Where one turn sends some rows of the set: a few examples, then the rows asked:
J_620: [ -8   3  -4  -1  10 -12   1   0  -7   4   4  -8   4   6 -10   7   4  14
   2   6   7  12  10  -1 -10   5]
J_411: [  1  15   7  -5 -13  -1  12  -2   4 -10  -4   8  -9 -15   2   4  16  -8
  -7   2  -8   5  20  -2   5  -8]
J_685: [ -1  19  -5  -4 -10  -1   7  -5  -3 -17 -11  10  -9 -17  13  -1   6  -6
  -8   4  -1   8  15  -2  -2  -4]
J_351: [-12   8 -13   7  10 -10   8  -4  -8   5   1  -4  11  -1 -11  12   6   9
   5  -1  -8   3  10   4  -7  -3]
J_130: [ 10   5   2 -18 -11  -2   6  -7   1  -7   1  11  -9 -11  12  -1   3   1
  -9  -2  -4   3  12  -2  -2  -3]
J_447: [ -8   5  -9   8  11 -12   0  10 -11   3   1   2   6  -5  -5   8  12   8
  12   3   1  12  11  -9 -10   1]
J_166: [-13   4 -17   8  11 -13   5   0  -7   5  -3  -1   9   2 -13   9   7   5
   5   3  -5   9  13   1  -5  -3]
J_839: [  5   4  -1  -4  -4   8   0   5  -6  -9  -6   7  -3 -10   4  -2  -2 -14
   2  13   4 -16   0   5   9  17]
J_175: [  2  14  -1  -4 -13  -3   6  -7   7 -19  -5  13  -7 -13  13   2   5  -7
  -5   0  -8  -3   5   1   1   2]
J_338: [  6  17   1  -9 -10   2  12  -6   4  -6  -8   7 -12  -8  15   1   5  -8
  -8   0  -8   1  17   3  -1  -2]
J_629: [  7   6  -4   5 -10   7   8  -8  15  -9  -4  21   6  -1  -8   4  -4  -6
  -1  10   3  -2  -2  -6  14   9]
J_554: [  4   1  -8 -15  -2   8   7   4 -13   4  -3  11  -1  -5   0   1  -8 -10
   0  13  -2 -18   8   8   6   8]
J_651: [ 12   4  -6   2 -10   7  11  -4   6   9   2  30   6  -1  -2   8  -4  -2
  -2   7   2   1   2 -13   8   3]
J_492: [ 11   7   1   0 -16   0   6 -13   6  -9  -8  12  -2 -10   6  -5   9  -9
  -6   5  -2  -1  10  -2   0 -14]
J_832: [ 10  15   1  11  -7  15   6  -5  10   1   0  12   2   4 -15  -2   5  -3
  -8   5   2   0   7 -13  14   8]
J_923: [-12   1 -13   7   8 -16   4  -3 -10   8  -2  -1  10  -1 -14  10   4   4
   3   5  -4   7  12   3  -7  -2]
J_355: [  5   9   1  -9  -7  10   6   5  -8 -10  -7   8  -5  -7   5  -6   0  -9
   8  19   6 -19   9   2  -3  -1]
J_514: [ -7   3  -9   0  13  -9   1   3  -7   0   3  -9   4   7 -12   5   8  13
   4   5   6  13  11  -2  -5   5]
J_857: [  5  12 -10   9  -8   9  11 -10   9  -5  -9  21   7  -1 -10   3  -3  -4
  -8  13   9  11   5  -9  13   2]
J_679: [-12   2 -16   7  11 -15   4  -1  -7   3  -2  -1  10   3 -11  10   6   7
   8   3  -7   8   9   4  -5  -1]
J_275: [  6  13   2   9  -8  11  16  -2  11   5   0  16   3   4 -15   8   8  -8
  -7  12   3   4  10  -6  17   4]
J_282: [  2  17   1   0  -3  15   3  12 -12  -3  -4   5  -6  -8  -5  -5   3 -11
   5  11  -2 -18  12  -5   5  12]
J_433: [ -6   1  -8   1  13 -11   0   1  -6   0   3  -7   5   7 -10   6   7  14
   7   4   4  13   7   0  -6   5]
J_213: [ 11  11  -3   8 -10  13  10  -6   8   3  -1  16   3  10  -3  -1  -1  -7
  -4  16  11  -9   0  -2   6   1]
J_223: [ -7   3  -8   9  11 -13   0   7 -10   3   1   2   6  -4  -4   9  11   9
  15   4   0  11   7  -7 -10   3]
J_716: [  0  13   5  -7  -2  12  11  15 -11  -2  -3   3  -7  -6  -4   3   6 -13
   2  18   3 -12  15   4  10  11]
J_212: [  9   3  -1  -6  -1  12   7   7 -11   6 -12   7  -3  -9   2  -2  -2 -17
   3  15   2 -12  10   2  10  10]
J_729: [ -5   3  -3  -1  12  -6   4  -1  -6  -1   5 -10   9   2 -14   8   6  17
   7   3   4   9   7  -3  -5   4]
J_849: [ 11   9   1  -1  -9  12  15  -6  14   1  -7  22   2   1  -7   5  -3  -3
   1  11   4   6   9 -12  12   2]
J_426: [  2  10  -7  -2   1  13   4   9 -15  -4 -10   5  -3  -7   1  -4  -4 -12
  -1  20  13  -7   7   3   8  15]
J_190: [  1  18   1  -2 -12   3   5  -8   3 -13  -7   5  -7 -14  -3  -5  10  -6
  -8  -3 -15  -3  19  -4   3  -5]
J_412: [ -9   3  -4   6   8 -14   1   7 -11   5   2   3   7  -6  -6  10   8  10
  12   6   2  11  10 -11 -13   0]
J_103: [ -4   4  -4  10  12  -9   2   6 -13   6   3  -2  10 -10  -5  10  12  10
  12   1   0   7   6  -8  -8   2]

J_685 turns into J_857
J_629 turns into J_839
J_282 turns into J_190
Now these:
J_716 turns into J_411
J_103 turns into J_351
J_166 turns into J_514
J_554 turns into J_130
J_679 turns into J_433
J_923 turns into J_620
J_213 turns into J_355
J_338 turns into J_849

Where one turn sends some rows of the set: a few examples, then the rows asked:
J_209: [ 13   5   7 -10   2  10   2 -12  -1   5  -1  -9  16   5   2   3 -10   1
  13   6  -2   5  -7 -18  -6 -10   4   5  -5   1  -2 -12 -10]
J_303: [ -2  -6   2  -2  12  -1  -4  -1  -2  18   2   3 -10 -21  -3   3  -4  -5
 -12   3  -7   3   3   3 -17  -1   9  -1 -12   7  -7   6   4]
J_837: [ 17   1   4 -11  -1   7  -2 -16   0   0  -3  -6  15   4  -2   2  -4   5
   6  10  -3   1  -7 -18  -3  -7   8  -5  -6  -5  -2 -11 -10]
J_16: [ 17  -5   4  -9   5  11   1 -14  -2   2  -2  -2  19   0  -3  -3  -5   1
  13   4   5   3  -9 -13   3  -7   2  -1  -3   0   1 -11 -12]
J_737: [-18  13   7 -11  -2  11   5  10   3   1   4  -3  13   8   3  -6  -8  -4
  -5  -3  10 -14   4   8  14   0  -3   7  -7   5   0   2  -1]
J_576: [ 13   3   6 -12   3   8   2 -12  -3   3   0  -2  21   1  -3   1 -13   5
   9   5   4   3 -11 -16   1  -9   3  -1  -3   3   2  -9  -8]
J_405: [-19   6   9 -11   0  19 -10   2  -4   4  -1   2   8  13   9  -5  -6  -9
  -2   1  12  -6   4   7  14   5   0  11 -10  12   2   0   3]
J_304: [ -9 -10   1   4  13   2  -2  -1   1  21 -15   0 -11  -9  -3   6  -3  -4
   1  -4  13  12   7  10  10  -1   0   6 -14  -1   1   5   4]
J_52: [-23   7   6 -11   3  12   0   6  -4  -1   1  -5   8   5   0   0 -14 -10
   0  -4   5 -12   6   6  10   4   5  14 -11   5   1   6   0]
J_962: [ -3  13   1   3 -13  -6  -6  -8  -6   2  -4  -2  -3  -2   1   4  -8  10
 -21   7  -6  -7   3   6  -3  12  -3   2  -3  -3  -9  -5   6]
J_533: [ -4 -13   0   3  12  19 -12  -3   4  20 -10   9  -3  -8   1   1   0  -1
   0  -4   7   7  -2  13  12   2  -1  -1 -15   8   0   3   2]
J_741: [ 10  -3  -2   9  -6 -10  -4  -8   0   1   0  -2   2   3  -1  -2  10  -2
   2   3  -2  -7  11  14   6  19  -3   5  -3 -13  -8 -15   3]
J_135: [ -6  -9  -5  -1  14  11  -9  -8   3  20  -7  -1 -13 -14  -3   6  -6   0
  -6  -3   5   6  -1  10   5   1  -2   9 -12   5  -5   9   1]
J_49: [ -3  -1   3  -7  11 -11  -3   1   8  22   1   3  -3 -16  -4  12  -3   3
  -9   2  -7   6   2   7  -8   0  12  -5 -14   4  -1  -3   5]
J_784: [ -5  -5   3  -7   4   7  -5  -3  -8  -1   7  -7  -2   0   2 -14   7 -24
  -3   6   1 -14  15   4  -8   7   7  11  -7   1  -5   2  -3]
J_299: [-17   3   3 -19   9   3  -6   1   5   2   4  -4   4   6  -1   0  -5 -14
   3   0  12  -6   6   8  15   5   6  20 -11   6   2   1   0]
J_293: [ -6  14   8   5 -14   1  -8  -2  -7   5  -5   8   6   5   5   3  -8  13
 -15   4  -4  -4  -1   8   4  12  -2  -5  -6   4  -5 -10  11]
J_11: [ -9  -5   7  -4   2  -2   0   5  -9   2  -2  -4   1   4  -1 -10  11 -23
   0   8   9  -7  22   1  -3   3  12   2 -10  -5   1  -2   2]
J_544: [ -3  -6  10  -4   3  11  -6   5  -9   1   7   7   8   4   5 -16   9 -22
   1   6   2 -11  13   2  -7   7  10  -1  -8   7  -1  -4   3]
J_781: [ -7  -9   3  -3   8   9   3   6  -7  -3   7  -1   8  -2  -3 -11   4 -24
   7   0  -1 -16  15   3  -4   6  11   5 -10  -1  -1   1  -2]
J_157: [  5  -8  -1  13  -5  -8  -2  -5  -7   2 -13   2  -5   1  -5  -3   8  -2
  -4   4   9  -1  13  11  11  14  -2  -1  -5 -15  -5  -6   6]
J_356: [ 16   3   7  -9   1   7   3 -12  -4   5  -1  -5  21   2   0  -1  -9   5
  11   5  -1   2  -8 -14  -5  -8   2  -2  -2   1   0 -14  -8]
J_357: [ 15   0   4  -7   3  13   2 -15  -3   5  -5  -6  20   3   0  -1  -7   5
  14   3   5   4  -9 -11   4  -6  -3   1  -2  -1   1 -12 -12]
J_464: [ -7  -3   8   2  10 -11   3   6  -4  20  -6   3  -7 -14  -4   5  -3  -7
  -6   2   3  10  10   2 -12  -3  11  -4 -13   3   0   1  10]
J_598: [ -4  -2   9  -1   8   4  -6   6  -2  21   0  13   1 -14   2   2  -4  -1
 -10   3  -5   4   0   2 -14  -1  11 -13 -13  13  -2   1   8]
J_756: [ 21  -5   4  -8   6   7   0 -14  -1   1  -2  -1  12  -1  -6   1  -8   1
  13   5   1   5 -11 -17  -2  -6   5   2  -5  -2  -4  -7  -9]
J_542: [ 12   1   3 -11   3  12   0 -15  -1   6  -5  -6  21   3  -1   3 -10   9
   9   4   4   4 -11 -12   5  -8   1  -3  -4   0   3 -10 -11]
J_546: [  4  -8  -5  15  -6   6   0  -5  -5  -2  -7  -3   3   0  -3  -1   6   3
   1  -3  -5 -12  10  16  11  17  -6   0  -6 -15  -7  -9   0]
J_87: [-22   6   8 -11   0   2  -2   2  -5   4  -8  -7   0  11   2  -1  -4 -13
  -4   5  16  -3  14   4  11   1   4  12 -11   0   4   2   3]
J_314: [ -1  -5   5  -2   2   8   7  10  -1  -3   9   1  12   1   0 -18  12 -18
   1  -1   3 -17  12   7   0   3   3  -2  -5  -3  -4  -2  -3]
J_92: [ 10  -9   0  14  -7   9 -10  -6  -7   3  -7   8   3   2   2  -7  12   1
  -3   2  -1  -5   6  12   7  18  -4  -7  -5  -6  -7 -12   4]
J_524: [ -7  -8  -2  -1  14  16   3   6  11  19  -5   1   3  -9  -2   1  -3   2
  -2 -12   9   1  -3  15  15  -5  -5  -1 -13   4  -1   8  -3]
J_851: [-19   8   5 -13   1  11  -7  -4  -4   2   1 -10  -2   6   5  -4  -8 -13
  -6   4   7 -10   9   6   4   4   1  20  -8   6  -2   5  -1]
J_403: [-10 -12  -6   3  13  14  -3  -1   5  17 -10   1  -2 -13  -7  11  -8   5
   0  -9   1   2  -1  13  12   2   1   0 -17  -1   0   7   0]
J_587: [  7  -6  -7  11  -6   3  -9 -15  -5   0  -7  -4  -8  -2  -1  -3   7   3
 -10   5  -2  -7   7  14   6  16  -8   4  -4 -12 -10  -4   1]
J_8: [ -2  -2   6  -2  10   1   8  14   5  18   5   6   6 -17  -2  -4   0  -3
  -7  -3  -4  -3   3   4 -12  -7   8 -13 -12   5  -3   4   1]
J_64: [ -4  -7   2   2  10  -1   2   6  -2  16   0   6   1 -21  -7   8  -6   0
  -6  -2 -11  -1   3   4 -13   0  13 -11 -15   2  -2   4   4]
J_721: [ -3  15   5   0 -12 -13  -3  -5   0   3   0  -3   3   5   2   7  -6   8
  -7   3  -3  -5   5  11   7  16  -3   8  -5  -5  -6 -15   8]
J_958: [ -2  15   6   5 -11  -6   8   7   1   6   0   4   9  -3   1   2  -8  15
 -15  -2  -5  -8   0   9   0   5  -4  -9  -4  -2  -8  -6   6]
J_183: [ 15   0   2 -10   1  10  -4 -18   2   1  -7  -8  15   7  -3   5  -6   8
   8   8   2   2  -9 -14   5  -6   3   0  -7  -5  -1 -10 -11]
J_292: [ 16   2   6 -10   5   7  -1 -14   1   2  -3  -2  11   1  -5   5 -15   6
  10   4   3   6 -13 -17   3  -7   3   3  -5   1  -3  -6  -9]
J_276: [ -7  12   7   5 -11 -15   0  -1  -8   3 -11   3  -2   1  -3   5  -7   6
 -15   6   5   0   9   5   5  10   1  -1  -5  -7  -4  -5  12]
J_485: [ -1 -13  -6  -2  16   2  -8  -5  13  22  -8  -1  -6 -13  -5  10   4   2
   1  -2   4   8   0  16  10   2   3   2 -16  -3   0  -1   0]
J_994: [ -6  -3   7 -14   9  -5  -2   4   1   0  13   1   5  -1  -4  -7   6 -25
   3   6   3 -10  12   3  -4   6  15   9  -8   4  -1  -3   1]
J_271: [ -7  14   4   7 -13  -4   2   1  -8   0  -3  -2   8   0   0   7 -11  10
 -11   0 -10 -12   6   8   0  13   0  -3  -6  -7  -6  -9   7]
J_593: [ 15  -3   5  -8   5  14   1 -14   0   5  -2 -10  14   6   0   1  -5   0
  17   4   1   4  -5 -14   0  -6   1   7  -6  -3  -3 -12 -12]
J_65: [  9  -8  -4  13  -3   7   3   1   4   5  -5   1   4  -2  -2  -7  10   6
  -2  -6   2  -9   3  17  14   9 -11  -6  -5 -11  -8  -6  -1]
J_656: [ 18  -4   4  -8   4   9   1 -15  -2   4  -2  -3  21  -1  -2  -1  -5   5
  10   5   0   2  -9 -14  -3  -8   4  -8  -4  -2   2 -12 -10]

J_542 turns into J_357
J_546 turns into J_781
Now these:
J_87 turns into J_304
J_485 turns into J_741
J_524 turns into J_65
J_135 turns into J_587
J_837 turns into J_209
J_405 turns into J_533

Where one turn sends some rows of the set: a few examples, then the rows asked:
J_58: [-17  -9 -14  -9   6   2  10  -6 -10   5   0  -8   3  -5   7   5  -3  -7
  -5  -4]
J_273: [-10   1 -14  -8   4  -6   7   2  -1  -7   2 -15   5  -9  15   6  -1  -3
  -6  -4]
J_467: [ -8   3  -2  10   1   7  -2  16   5   0   8   7  -6  -1 -19  -5  10   4
   5   0]
J_366: [  0  -2   2 -11  12  -1   9   0  -2  -7 -15 -15   4 -10   6  -5   8   1
  -8   3]
J_332: [ -7  -3   8   3   3  10 -10   8  13  12  -3   6   2  -7  -9   4  10  -6
  12  -4]
J_635: [-14 -13 -13 -10   4   4   7  -4  -4   7  -3  -8   4  -6  10   7  -5  -8
  -1  -4]
J_229: [ -7 -10 -12  -9   0   2   7  -4 -14   5   1  -3   5  -2  13   8  -8  -7
  -5  -5]
J_402: [ 10  -1   4 -10   6  -1   6   1  -9  -7 -15 -12   6  -7  12  -3   3   1
  -9   2]
J_980: [  3   1   3  14   3   0 -14   9  15   5  -1   9   1  -1  -1   0  12   1
   8  -5]
J_449: [  6 -15  -3 -10  10  -1   9   0  -8   1 -11 -10   9   6  -1  -4  -8   4
   5  -3]
J_242: [-13  16   9   7  -6   0  -1   1   6   6   4   6   0  -6 -16   0   4  -2
   1   6]
J_696: [ -1   6  -2  12  -5   6  -2  14  -3  -2  11  11  -5   3 -15  -5   6   6
   2  -1]
J_904: [ 8  3  0 10 -9  8 -8 18 -2  0  8 13 -2  4 -9 -3  2  4  4 -2]
J_891: [  1   2   1  -9  12  -3  11  -2  -9  -8 -12 -14   3  -7   3  -6   7   2
 -10   4]
J_915: [  8  -2   8   2  -7   9 -15  11   5  11   0  12   5  -1   0   6   3  -4
   9  -5]
J_913: [  6  -3   4 -11   9  -1   5   1  -3  -5 -17 -14   5 -10  11  -3   5   0
  -7   3]
J_463: [ 12   3   3  15  -2  -3 -14   8   6   4   3  13   2   4   0  -1   8   3
   4  -6]
J_579: [-12  -8 -14  -8   3   1  10  -7 -15   4   3  -4   3  -2   9   7  -5  -6
  -6  -4]
J_746: [ -4   1 -13  -9   1  -6   4   2  -2  -7   2 -13   6  -9  19   7  -3  -3
  -6  -5]
J_690: [-11  12  11   4  -7   2  -5   5  13  10  -3   5   1  -9 -11   1   4  -5
   6   5]
J_555: [  2 -14  -4 -10  13  -2  12  -2  -8  -1 -11 -12   7   4  -4  -6  -5   4
   5  -3]
J_605: [ -5   1 -13  -7   2  -7   6   2  -5  -8   3 -13   5  -7  16   6  -2  -3
  -7  -6]
J_548: [  3 -12  -3  -9  11  -3  12  -2 -10  -1 -10 -10   8   6  -5  -5  -6   5
   3  -3]
J_563: [ -4   8   3   9   3   2   0   1  -8   2  13  14   1   4 -18   1   9   2
  -4  -4]
J_806: [-5  2  3 15  8 -3 -9  6 15  3  1  7 -1 -1 -9 -3 15  2  6 -4]
J_224: [  3 -15  -2 -10  11  -1  10   0  -6   0 -12 -11   8   4  -3  -4  -5   4
   6  -4]
J_316: [ -8  -1 -12  -8   3  -5   5   3   0  -6   1 -15   5 -10  17   8  -2  -3
  -6  -5]
J_111: [ -7 -12 -13 -11   0   4   5  -3  -8   7  -2  -6   6  -4  15   7  -8  -9
  -2  -4]
J_603: [ -2  12  12   4 -14   4  -9   7   9  10  -2   7   3  -6  -4   3  -1  -6
   6   5]
J_774: [  6 -14  -2  -9  10  -2   9  -1 -10  -1 -10  -9   9   7  -2  -4  -7   4
   3  -3]
J_40: [ -4   0  -1   7  -2   9  -6  18  12   2   2   6  -5  -5 -13  -4   8   1
  10  -1]
J_323: [ -5  18   9   8 -11  -1  -1   1  -3   6   7   9   1  -1 -13   0   1  -1
  -2   5]
J_391: [ 6  7  1 17  2 -5 -8  4  1  0  7 13  0  7 -6 -2 10  6  0 -5]
J_718: [ 10   6   6   6  -7   4  -8   4 -10   4   9  16   4   6  -6   4   2   0
   0  -4]
J_856: [ -4   7   1  17   7  -6  -6   3   6   1   6  10  -1   4 -12  -4  15   5
   0  -4]
J_673: [ -9   2 -14  -7   3  -6   8   1  -4  -8   4 -14   4  -8  15   6  -2  -2
  -7  -5]
J_975: [  8   2   2  -9   8  -4   9  -2 -13  -8 -11 -12   5  -5   8  -4   3   3
 -12   3]
J_911: [  2  16  11   6 -15   2  -7   4   0   8   3  11   2  -1  -5   3  -3  -4
   2   4]
J_961: [-16   3   5   5   8   5  -1   3   7   6   6   7   1  -5 -21   0  13  -1
   3  -4]
J_870: [  5  -2   1   8  -7  11 -10  20   7   3   3  10  -4  -1  -7  -2   4   1
   9  -2]

J_961 turns into J_718
J_463 turns into J_806
Now these:
J_635 turns into J_579
J_467 turns into J_904
J_402 turns into J_366
J_242 turns into J_911

